Each row below has a hidden score, from 0 to 40, with 20 about the middle. What is it? The score is a weighted sum of the row's numbers plus the product of two more (or one squared), each taken from its middle value.
[-0.1  1.4  1.4  1.2 -0.5 -0.7  1.2  1.3  1.1  0.2 -0.6 -0.6  0.7  1.5
  1.6 -0.2]: 25
[-0.9 -0.7 -1.6 -1.6  0.0  1.2 -1.2 -1.1 -0.9 -1.4 -1.0 -0.4 -1.6 -0.8
 -1.2 -1.2]: 28
[-1.0 -1.4 -1.6 -1.4 -0.9  0.7 -1.6 -1.1 -0.8 -1.6 -1.1 -0.7 -1.6 -0.8
 -1.6 -1.4]: 36
[-0.6 -1.6 -1.2 -1.6  0.7  1.6 -1.6 -1.1 -0.7 -1.6 -1.0 -0.7 -1.4 -0.7
 -1.6 -0.8]: 35
[-1.1 -1.2 -1.6 -1.4 -0.9  0.0 -1.4 -1.1 -0.7 -1.4 -0.5  0.4 -0.9 -0.8
 -1.6 -1.1]: 33
[-0.8  1.2 -0.7 -0.9 -1.6 -1.6  1.4 -0.7  3.1 -1.2 -1.2 -0.8 -1.6  1.4
  0.5 -1.2]: 5
[-1.0 -0.7 -1.4  0.0 -0.9 -0.7 -0.5 -0.8 -0.6  0.2  1.0  4.3  0.9 -0.7
 -1.2 -0.9]: 36
[ 1.0  0.0  0.9  0.5  1.4  0.7  0.0  0.3 -0.4  0.9  0.6  0.0  0.7 -0.5
  0.0  2.5]: 19
[-0.5  0.9  0.5  1.6 -0.7 -0.9  0.9  0.9  0.1  1.2  0.1 -0.3  1.4  0.3
  1.4 -0.2]: 18
[-0.9 -0.9 -1.6 -0.2 -1.2 -0.7 -0.5 -0.9 -0.6  0.2  0.8  3.9  0.7 -0.7
 -1.2 -0.9]: 31
[-0.2  1.2  1.2  1.4 -0.7 -1.2  1.2  1.5  0.6  0.7 -0.3 -0.6  0.9  1.1
  1.6  0.1]: 22
[ 0.3 -0.2  0.0  0.2  1.4  0.7 -0.5 -0.1 -0.5  0.9  1.0  0.2  0.7 -0.6
  0.0  1.7]: 17
[ 2.0 -0.5  0.5 -0.2  1.2  0.9 -0.2 -0.2 -0.4 -0.5 -0.5 -0.5 -0.7 -0.6
 -0.5  0.5]: 19
[-0.9 -1.2 -1.4 -0.5 -0.5 -0.5 -0.9 -0.9 -0.7  0.0  1.0  3.6  0.5 -0.7
 -1.4 -0.8]: 32
[-0.3  1.2  0.9  1.4 -0.7 -1.2  1.2  1.2  0.7  0.7 -0.3 -0.6  0.9  1.1
  1.6 -0.2]: 19
[-1.1 -0.7 -1.6 -1.4 -1.6 -1.4 -0.9 -1.0 -0.8 -0.7 -0.3  2.1 -0.7 -0.8
 -0.9 -1.0]: 17
[-0.8 -1.6 -1.2 -1.4  0.2  1.4 -1.6 -1.2 -0.8 -1.6 -1.0 -0.5 -1.6 -0.8
 -1.6 -1.0]: 33
[-0.6  0.2 -0.9  0.7 -0.7 -0.5  0.0 -0.3 -0.4  1.6  2.8  1.6  1.6 -0.5
  0.2 -0.2]: 17
[-0.7  1.4  0.0  0.0 -1.6 -1.6  1.6 -0.4  3.9 -1.2 -0.9 -0.7 -0.9  2.1
  0.5 -1.0]: 11
[ 0.2  0.2  0.2 -0.7 -1.2 -0.5  0.5 -0.6  0.0 -1.6 -0.9 -0.7 -1.6 -0.4
 -0.2 -1.0]: 18
[-0.4  0.9  0.2 -0.7 -1.4 -1.2  1.2 -0.4  2.1 -1.2 -1.1 -0.8 -1.6  0.5
  0.5 -1.0]: 14
[-0.8 -1.6 -0.9 -1.2  0.0  0.2 -1.6 -1.0 -0.6  0.0  0.5  1.6  0.2 -0.7
 -1.4 -0.7]: 24
[-0.9 -0.9 -1.6 -1.6 -0.2  0.0 -0.9 -0.9 -0.8 -0.7 -0.2  1.0 -0.9 -0.8
 -0.9 -1.0]: 19
[-0.4 -1.2 -0.7 -0.5  1.4  1.2 -0.7 -0.6 -0.6 -0.5 -0.1 -0.1 -0.2 -0.7
 -0.7  0.0]: 25
[ 1.7  0.0  0.5 -1.2  1.2  0.9  0.0 -0.2 -0.5 -0.2 -0.6 -0.4 -0.7 -0.6
  0.0  0.3]: 16
[ 0.5 -0.2  0.0  0.0  1.6  1.2 -0.2 -0.3 -0.5  0.0  0.1 -0.2 -0.2 -0.6
 -0.2  0.8]: 22
[ 0.0 -0.7 -0.7 -1.6  0.9  1.6  0.0 -0.8 -0.8 -0.9 -0.8 -0.5 -1.4 -0.7
 -0.7 -0.5]: 20
[ 0.8  0.7  1.6  1.4  0.0 -0.2  0.7  3.0  0.1  1.2  0.1 -0.4  0.9  0.2
  1.2  1.5]: 32
[-0.6  0.7  0.2  1.4 -0.9 -0.9  0.5  0.2 -0.2  1.4  0.4  0.0  1.6  0.0
  0.9 -0.2]: 15
[ 2.2  0.0  1.2 -0.5  0.2  0.2  0.2 -0.3 -0.1 -0.9 -0.9 -0.7 -1.2 -0.3
 -0.2 -0.2]: 19
[-0.3  1.4  0.9  0.9 -1.2 -1.4  1.4  0.7  2.0  0.0 -0.6 -0.6  0.2  2.0
  1.4 -0.5]: 16
[-0.9  1.2 -0.7 -0.5 -1.6 -1.6  1.4 -0.9  1.6 -1.6 -1.3 -0.9 -1.6  1.3
  0.2 -1.1]: 10
[-0.9 -1.4 -1.2 -0.7 -0.5 -0.5 -1.6 -0.9 -0.7  0.5  1.3  4.5  0.9 -0.6
 -1.2 -0.6]: 33
[ 1.5 -0.2  1.2  0.2  1.2  0.5 -0.7  0.5 -0.4  0.9  0.3 -0.4  0.7 -0.4
  0.2  2.7]: 14
[ 0.2 -0.7  0.0  0.0  1.6  0.9 -0.7 -0.3 -0.6  0.2  0.4 -0.1  0.2 -0.6
 -0.2  0.9]: 19
[-0.1  1.4  1.4  0.9 -0.9 -1.4  1.4  1.1  1.4  0.0 -0.7 -0.6  0.2  1.6
  1.4 -0.2]: 23
[-0.3  0.7  0.7  1.6 -0.2 -0.5  0.5  0.9 -0.2  1.6  0.9 -0.1  1.6  0.0
  0.9  0.3]: 20
[-0.8  0.5 -0.5  1.2 -1.2 -1.6  0.5 -0.1 -0.3  1.2  0.6  0.1  1.6 -0.2
  0.7 -0.5]: 12
[-0.2  0.9  0.7  1.6 -0.5 -0.9  0.7  1.7  0.0  1.6  0.7  0.0  1.4  0.1
  1.4  0.5]: 24
[ 0.8 -0.9  0.2 -0.9  0.0  0.5 -0.9 -0.8 -0.3 -1.6 -1.0 -0.8 -1.6 -0.5
 -0.7 -0.7]: 18
[ 1.9 -0.2  0.7  0.0  1.2  0.9  0.0 -0.2 -0.5 -0.2 -0.3 -0.5 -0.5 -0.6
 -0.2  0.7]: 19
[ 0.7  0.0  0.5  0.2  1.6  0.7 -0.2  0.0 -0.4  0.7  0.6 -0.1  0.5 -0.6
  0.0  1.8]: 18
[-0.3 -1.2 -0.5 -0.9  1.4  1.4 -1.4 -0.9 -0.5 -0.9 -0.5 -0.3 -0.7 -0.7
 -1.4  0.0]: 32
[-0.1  1.4  1.4  0.9 -0.9 -1.6  1.4  1.0  1.5  0.2 -0.6 -0.6  0.5  1.7
  1.4 -0.3]: 19
[ 1.2  0.0  0.7 -0.2  1.4  0.7  0.2  0.3 -0.5  0.7  0.1 -0.1  0.2 -0.5
  0.2  1.9]: 18
[-0.6 -1.6 -1.2 -1.6  0.7  1.6 -1.4 -1.0 -0.5 -1.4 -0.9 -0.6 -1.2 -0.8
 -1.6 -0.7]: 36
[-0.8 -1.6 -1.2 -1.6  0.0  1.6 -1.6 -1.2 -0.8 -1.6 -1.1 -0.8 -1.6 -0.8
 -1.6 -1.0]: 34
[-0.3 -0.9 -0.7 -0.5  1.4  1.2 -0.9 -0.6 -0.6  0.0  0.1  0.0  0.0 -0.6
 -0.7  0.3]: 22
[-0.5  1.6  0.2  1.2 -1.4 -1.4  1.4  0.3  1.3  0.0 -0.6 -0.5  0.2  2.2
  1.4 -0.7]: 14
[-0.6  0.7  0.2  1.4 -0.7 -0.9  0.5  0.3 -0.2  1.4  0.5 -0.2  1.6  0.0
  0.9 -0.3]: 15
[ 0.0  0.9  1.2  1.6 -0.5 -0.7  0.9  2.4  0.3  1.2  0.2 -0.4  1.2  0.5
  1.6  0.6]: 27
[ 0.3 -0.9  0.2 -0.2  1.6  0.9 -0.7 -0.3 -0.6  0.5  0.4 -0.1  0.5 -0.6
 -0.5  1.5]: 17
[ 3.4  0.2  1.4  0.2  0.5  0.2  0.5  0.5 -0.1 -0.2 -0.5 -0.5 -0.5 -0.3
  0.2  0.7]: 18
[-0.8 -1.4 -1.4 -0.7  0.0  0.2 -1.4 -0.9 -0.7 -0.7  0.2  0.8 -0.2 -0.8
 -1.4 -0.7]: 30
[-0.8 -0.7 -1.4 -1.6  0.0  0.5 -0.7 -1.0 -0.8 -0.7 -0.5  0.2 -1.4 -0.8
 -1.2 -0.9]: 21
[-0.5  1.6  0.7  0.7 -1.2 -0.9  1.6  0.1  2.1 -0.5 -0.9 -0.7  0.0  2.8
  1.2 -0.6]: 15
[-0.6  0.9  0.5  1.4 -0.9 -1.4  0.9  0.3  0.2  0.9 -0.3 -0.5  1.2  0.7
  1.4 -0.3]: 12
[-0.4  1.6  0.7  0.9 -1.2 -1.2  1.6  0.5  1.7  0.0 -0.7 -0.5  0.0  2.5
  1.4 -0.6]: 17
[ 1.1 -0.5  0.7  0.2  1.6  0.9 -0.2  0.0 -0.5  0.5  0.2 -0.2  0.2 -0.5
 -0.2  1.8]: 18
[ 3.3  0.5  1.6  0.5  0.5  0.0  0.5  0.8 -0.1 -0.2 -0.3 -0.6  0.0 -0.2
  0.2  0.9]: 19
[ 0.6  0.0 -0.2 -1.6  0.7  1.2 -0.2 -0.7 -0.6 -0.9 -0.8 -0.7 -1.6 -0.6
 -0.5 -0.5]: 18
[-0.5 -1.4 -1.2 -1.2  0.7  1.6 -0.9 -1.0 -0.8 -1.4 -0.8 -0.5 -1.4 -0.7
 -1.6 -0.8]: 38
[-0.4  0.7  0.7  1.6 -0.7 -0.7  0.7  1.0 -0.1  1.4  0.3 -0.3  1.4  0.2
  1.2  0.2]: 18
[-0.8 -0.9 -0.7  0.2 -0.5 -0.7 -1.4 -0.6 -0.6  1.4  2.6  2.7  1.4 -0.5
 -0.2 -0.2]: 25
[-0.6 -0.9 -1.2 -1.2  0.9  1.6 -0.9 -0.9 -0.7 -1.4 -0.5 -0.3 -1.2 -0.7
 -1.2 -0.7]: 32
[-1.1 -1.6 -1.6 -1.4 -1.6 -1.4 -1.6 -1.2 -0.8 -1.6 -0.8  0.6 -1.2 -0.8
 -1.6 -1.1]: 22
[-0.5  0.9  0.7  1.6 -0.5 -0.7  0.9  1.0  0.1  1.2  0.0 -0.5  1.4  0.5
  1.4  0.0]: 18
[-0.3  1.6  0.9  0.7 -1.4 -1.2  1.6  0.3  2.5 -0.5 -0.7 -0.7  0.0  2.3
  1.2 -0.7]: 15
[-0.6 -0.5 -0.9  0.0  0.2 -0.2 -0.5 -0.6 -0.6  0.9  2.6  2.3  0.9 -0.6
 -0.5  0.0]: 26
[ 1.5  0.5  1.6  0.9  0.5  0.0  0.5  2.6  0.0  0.9  0.1 -0.5  0.9  0.0
  0.7  2.0]: 25
[ 0.7 -0.2  0.0 -0.2  1.4  1.2  0.0 -0.5 -0.5 -0.7 -0.4 -0.5 -0.7 -0.6
 -0.7  0.3]: 26
[ 1.8  0.0  0.7  0.0  1.2  0.9 -0.2 -0.1 -0.4 -0.2 -0.2 -0.4 -0.2 -0.5
 -0.2  0.8]: 20
[-0.9  0.9 -0.5 -0.9 -1.6 -1.6  1.2 -1.0  2.1 -1.6 -1.2 -0.9 -1.4  0.9
  0.0 -1.1]: 9
[-0.4 -1.4 -0.5 -0.2  0.9  0.5 -1.4 -0.7 -0.6  0.7  1.3  0.8  0.7 -0.6
 -0.7  0.4]: 17
[ 2.3 -0.2  0.9 -0.5  0.7  0.5 -0.7 -0.4 -0.4 -1.2 -0.9 -0.7 -0.9 -0.5
 -0.5  0.1]: 19
[ 0.0 -1.2 -0.9 -1.2  0.2  1.2 -0.7 -0.8 -0.5 -1.6 -0.9 -0.8 -1.6 -0.7
 -1.6 -0.8]: 36
[-0.9  1.2 -0.5 -0.2 -1.6 -1.6  1.2 -0.8  0.9 -1.4 -1.2 -0.8 -1.2  1.3
  0.5 -1.1]: 11
[ 0.1  0.0 -0.2 -0.9  1.6  1.2  0.0 -0.4 -0.7  0.2  0.1  0.0 -0.5 -0.6
 -0.2  0.6]: 21
[ 0.4  0.9  1.4  1.4  0.0 -0.5  0.9  2.8  0.0  1.4  0.5 -0.2  1.2  0.2
  1.2  1.4]: 31
[-0.8 -1.6 -0.9 -1.4  0.5  0.7 -1.4 -1.0 -0.7 -0.9 -0.3  0.2 -0.7 -0.7
 -1.6 -0.7]: 31
[-0.6  1.6  0.2  0.5 -1.6 -1.4  1.6 -0.4  2.3 -1.2 -1.0 -0.8 -0.7  3.0
  0.9 -0.8]: 12
[ 0.2  1.2  1.6  1.2 -0.5 -0.7  1.2  1.9  0.9  0.5 -0.4 -0.7  0.5  1.0
  1.4  0.1]: 28
[-0.6  1.4  0.5  0.9 -1.2 -0.9  1.4  0.1  1.2 -0.2 -0.8 -0.7  0.2  2.3
  1.4 -0.7]: 14
[ 0.7  0.9  1.6  0.5 -0.7 -0.5  1.2  0.8  0.9  0.0 -0.8 -0.6 -0.7  0.6
  0.7 -0.4]: 28
[ 1.3  0.0  0.2 -0.2  1.4  1.2  0.0 -0.2 -0.4 -0.2 -0.4 -0.4 -0.5 -0.6
 -0.2  0.6]: 21
[-0.2  0.2  0.0  0.7  0.5  0.0  0.0  0.4 -0.5  1.6  3.6  0.8  1.6 -0.4
  0.2  1.5]: 22
[ 0.5  0.2 -0.2 -1.6 -0.2  0.2 -0.2 -0.6 -0.5 -1.4 -1.0 -0.7 -1.6 -0.6
 -0.5 -0.8]: 17
[ 1.0  0.7  0.9 -0.9 -0.5 -0.2  0.7  0.0  0.2 -1.2 -0.9 -0.7 -1.6 -0.2
  0.2 -0.6]: 23
[-0.3  0.9  0.9  1.6 -0.5 -0.7  0.9  1.8  0.1  1.4  0.5 -0.2  1.4  0.3
  1.4  0.4]: 24
[ 3.2  0.2  1.4  0.0  0.7  0.2  0.5  0.6 -0.3  0.5 -0.3 -0.4 -0.2 -0.3
  0.5  1.2]: 17
[ 2.1  0.2  0.7 -0.7  0.5  0.7  0.2 -0.2 -0.4 -0.7 -0.6 -0.6 -1.4 -0.5
 -0.2 -0.2]: 21
[-0.8 -0.7 -1.6 -0.7  0.0  0.2 -0.7 -0.9 -0.7 -0.5  0.2  1.0 -0.2 -0.7
 -1.2 -0.7]: 29
[ 0.1  0.5  0.7  0.9  0.5 -0.2  0.5  1.2 -0.5  1.6  2.3  0.5  1.4 -0.4
  0.7  2.2]: 28
[-0.6 -0.7 -1.6 -1.6  0.7  1.4 -0.9 -0.9 -0.7 -0.7 -0.6 -0.3 -1.4 -0.7
 -0.9 -0.7]: 20
[-0.6  1.6  0.0  0.5 -1.4 -1.6  1.6  0.0  2.3 -0.5 -1.0 -0.7 -0.7  3.1
  0.9 -1.0]: 11
[-0.9 -0.5 -1.6 -1.6  0.2  0.5 -0.5 -1.0 -0.8 -0.2 -0.3  0.5 -1.4 -0.8
 -1.2 -0.9]: 21
[-0.8 -1.6 -0.9 -0.7  0.2  0.2 -1.6 -0.9 -0.7 -0.2  0.3  1.1 -0.2 -0.7
 -1.4 -0.5]: 26
[-0.5  1.4  0.2  0.2 -1.4 -1.6  1.6 -0.3  3.6 -1.4 -0.9 -0.8 -0.9  1.7
  0.5 -1.0]: 14
[-0.3 -0.7 -0.5 -0.2  1.4  1.2 -0.9 -0.5 -0.6  0.0  0.3  0.0  0.2 -0.7
 -0.9  0.2]: 29
[ 0.3  0.7  1.4  1.4  0.0 -0.7  0.7  2.7 -0.2  1.6  0.7 -0.1  1.4  0.1
  1.2  1.6]: 29
[-0.3  0.7  0.7  1.6 -0.2 -0.5  0.7  1.3 -0.2  1.6  1.4  0.0  1.6 -0.1
  0.9  0.7]: 23
[-1.0 -1.2 -0.9 -0.2 -1.2 -1.4 -1.4 -0.9 -0.6  0.7  0.9  2.1  1.2 -0.6
 -0.5 -0.8]: 15
[-0.6  1.2 -0.2 -0.7 -1.6 -1.6  1.4 -0.4  3.3 -1.2 -1.2 -0.8 -1.4  1.0
  0.5 -1.2]: 9
[-0.5 -0.5 -0.5  0.2  0.5  0.2 -0.2 -0.4 -0.6  1.2  2.9  1.6  1.2 -0.6
 -0.5  0.4]: 23
[ 1.1  0.0  0.5 -0.5 -0.2  0.2  0.2 -0.5 -0.3 -1.6 -0.9 -0.6 -1.2 -0.5
 -0.2 -0.7]: 21
[-0.7  1.6 -0.2  0.5 -1.6 -1.6  1.4 -0.1  1.3 -0.5 -0.8 -0.5 -0.5  2.5
  1.2 -1.0]: 11
[-0.8  0.2 -1.2  0.2 -0.7 -0.5  0.0 -0.4 -0.7  1.4  2.8  2.5  1.6 -0.6
  0.2 -0.4]: 23
[-1.0  0.9 -1.4 -1.4 -1.6 -1.6  1.2 -0.9  0.9 -1.4 -1.3 -0.8 -1.6  0.5
  0.2 -1.4]: 5
